Turns, then the turns between two rows, first turn first; the first pair answered:
mil:
[  6   9  -3  -8  15   9  -1   0  11  14  20 -13  -4 -12  -8   4   3 -22]  ->  [  3   9  -9  11  30   1 -10   9  -2  13  13 -14   0   7  -7  -6  -5 -14]
[ -1   8  14   0   9 -10  -4   5   0  13  17  -3 -24  -2 -20 -10   8  -8]  ->  [  2   2  12   8  10 -12 -11   2  -6  12  10  -4 -21   7 -17 -19   3  -4]
[  9   2 -19  -4 -19  14  -4  -5  17 -23  -9  -9  -5  -7  10  18   0   9]  ->  [  0   9 -24 -19  -4  14   2   4  12  -8   2  -4  -8 -11   4  29   3  -6]
[  0  -3   9  -1  24  -8   5   4  -5  21  10  -4 -13  -2 -10  -4  -7 -15]  ->  [  4  -6   9  12  20 -11  -2   3  -9  13   3  -5  -9  10 -10 -17 -12  -3]
rino:
[ -8   4 -14 -12   2   8   3   8 -19  -7   0   2  10  11   5  23   2  -1]  ->  [ -1   5 -17  -6   0  10  -9   8 -20  -9  -3  -3   7  19   6  16   4  10]
[  8 -21  -3  24 -12  -2  13  10   9 -16   1   9   5   9   6  -3   6  13]  ->  [  6 -20  -3  14  -5   5   6   7  27 -20   1  19   7  -2   1   1   9  10]
[ -3  -2  -8  -1   8  11 -21  -7  -2 -24  -9   6  34  -8  -3 -12  -6   9]  ->  [-12 -11  -4  -6   9   3  12   1 -19 -13  -4   9  35 -15   1  -1 -11 -10]
zos:
[-22  14 -17  12  25  10  -7  13  -8   8 -17  14  14  25   6   5  -4  12]  ->  [-18  23 -17  -4  29  15 -15  15   5  14  -9   9   4  15   0  15   8   7]
[ 13 -19  18   6  -6 -15   2 -19   3 -15  -4  -4 -12 -15  -6  -2  -8   4]  ->  [  9 -20  18  11   4 -19   2 -17   2 -14  -8   2  -7  -9  -7  -7 -15   1]
[ -5  16  -6 -11 -21  11  22  -8 -30   0  14 -20 -18   0  14  12   5   5]  ->  [ -8   7  -8   5 -13   3  30  -4 -42  -2   2 -11  -9  14  17  -3  -7   8]
zubo:
[  6  17 -12 -13  -3  18 -34   6  13  11   3 -22 -21   5  -7  -3  20  17]  ->  [  4  14  -9   0   9  14 -42   9  17   4  -5 -12 -11  15  -7 -18  10  23]
[ -7  -2  -2  13  15   6  -2  -3  16   3 -14   5  10  -9   9  -8 -15  -8]  ->  [ -9  -3  -3   4  12  11   8  -3  15   5  -8   6   7 -15  11   0 -11 -15]
[ -6  15  -8 -12   8   7   8   2   1   3   3   0  10  -6   8   3   7  -4]  ->  [ -3  17  -9 -11  -1   8   5   2   0   2   5  -9   3  -2  10   4  11   0]
Then:
(2 to 4 turns a pair)
[  5  -2   6 -10 -22  -9  27  -1 -26  -8  -7  -8  -3  -1   5  41   6   8]  ->  [ 12  12   7 -26  -6   6 -17  -3  17 -16 -11   3  -3 -16  -9  34  15  11]	zubo rino zubo mil
[  5  -3   0  20   4 -17 -15   9  -9  -5 -11   2  20  23   7  -7  -2  12]  ->  [  8  -2  11 -16 -21   0   3  -3  18  -6   5   1   6 -20   5  18  12  -8]	mil mil
[ -2  -7   2  13  17 -20  10  11 -21  16   2   6  -9  12  -5  -7 -13 -12]  ->  [ 22  -3  13   0 -14  -5 -16  -9  11  -3   4 -10 -27  -7  -7  -6   0   0]	zos rino mil mil
[  2   9 -15   2 -14   0   1   3 -31  15   2 -24  -5  16   8   1  13  11]  ->  [  0  13 -15  11  12  -8 -14   9 -27  17  -6  -9   4  25  -2 -16   6  10]	zubo zos
[-12  -9   8  27  26  -2  17  -5 -27   8  -5   2  10  18   5   6 -19 -10]  ->  [ -9  12   3 -10  31  13  -2  -2   0  21  13  -2 -15  -7 -12  30   8 -21]	zos zos
[ 16 -20  26  10  -7 -16 -23  -4  10  -8  -9 -17  -5  -1  -7 -27   2  12]  ->  [ 12  -9  26 -15   3 -10 -25   0  23   5   6 -16 -14 -20 -20 -12  15  -4]	zos zos zos mil
[  6   1  -7 -16 -30   8 -13  -8  26 -21   6   0  -5 -17   7   5  13   1]  ->  [  0   7  -2 -22 -12   6 -15  -2  35  -8   9  10  -3 -22  -1   6  13 -10]	zubo zubo mil
[  3 -22   8  28   9   9   9   9 -16  -2 -12  10  15  13  12 -18 -29  14]  ->  [ 11  12   0 -15  24  29 -36  12  19  13   5  -4 -16  -5  -9   0   7   8]	zos zos mil zos
[  2  -1   1  32 -20  -7   6   3 -19  -3  -2 -16  -4  26  16 -10 -12  17]  ->  [  0  20  -3 -14 -22  14  -8   2  16   4  17 -16 -25 -11   1  19  18   4]	mil rino mil zubo
[ -4   5  -3 -26  16   6  -7   8   6   4   3  14   4 -10  -5  11   0  -9]  ->  [ -6  -8  -2   1  10  -9  11  11 -29  10   2   4   6  12   2   4 -11  -8]	zos rino zos zos
[-21 -12   0  11  15 -13  22  12 -35  15   7   6   6  11   2  -4  -2  -6]  ->  [ -2   6  -3   6  21   4 -39   7   3  -1  -4  -3  -1  15  -9 -17  13  21]	rino zos
[-19  11  -9  -8  11   0  15  14 -12  10   3   0   9  10  -8  12   9 -10]  ->  [-12  15 -10  -9  -8   5   7   8 -12   6   4 -18  -4  12  -5  15  17   0]	zos zubo
[  7   5   0   2 -10  10   5 -11  13   4  10 -15 -31 -24   0  -5  19   9]  ->  [ -4   4  -8   4  -1   4  22  -1 -10  18  15 -13 -27 -11   4   4  17   1]	rino mil zos
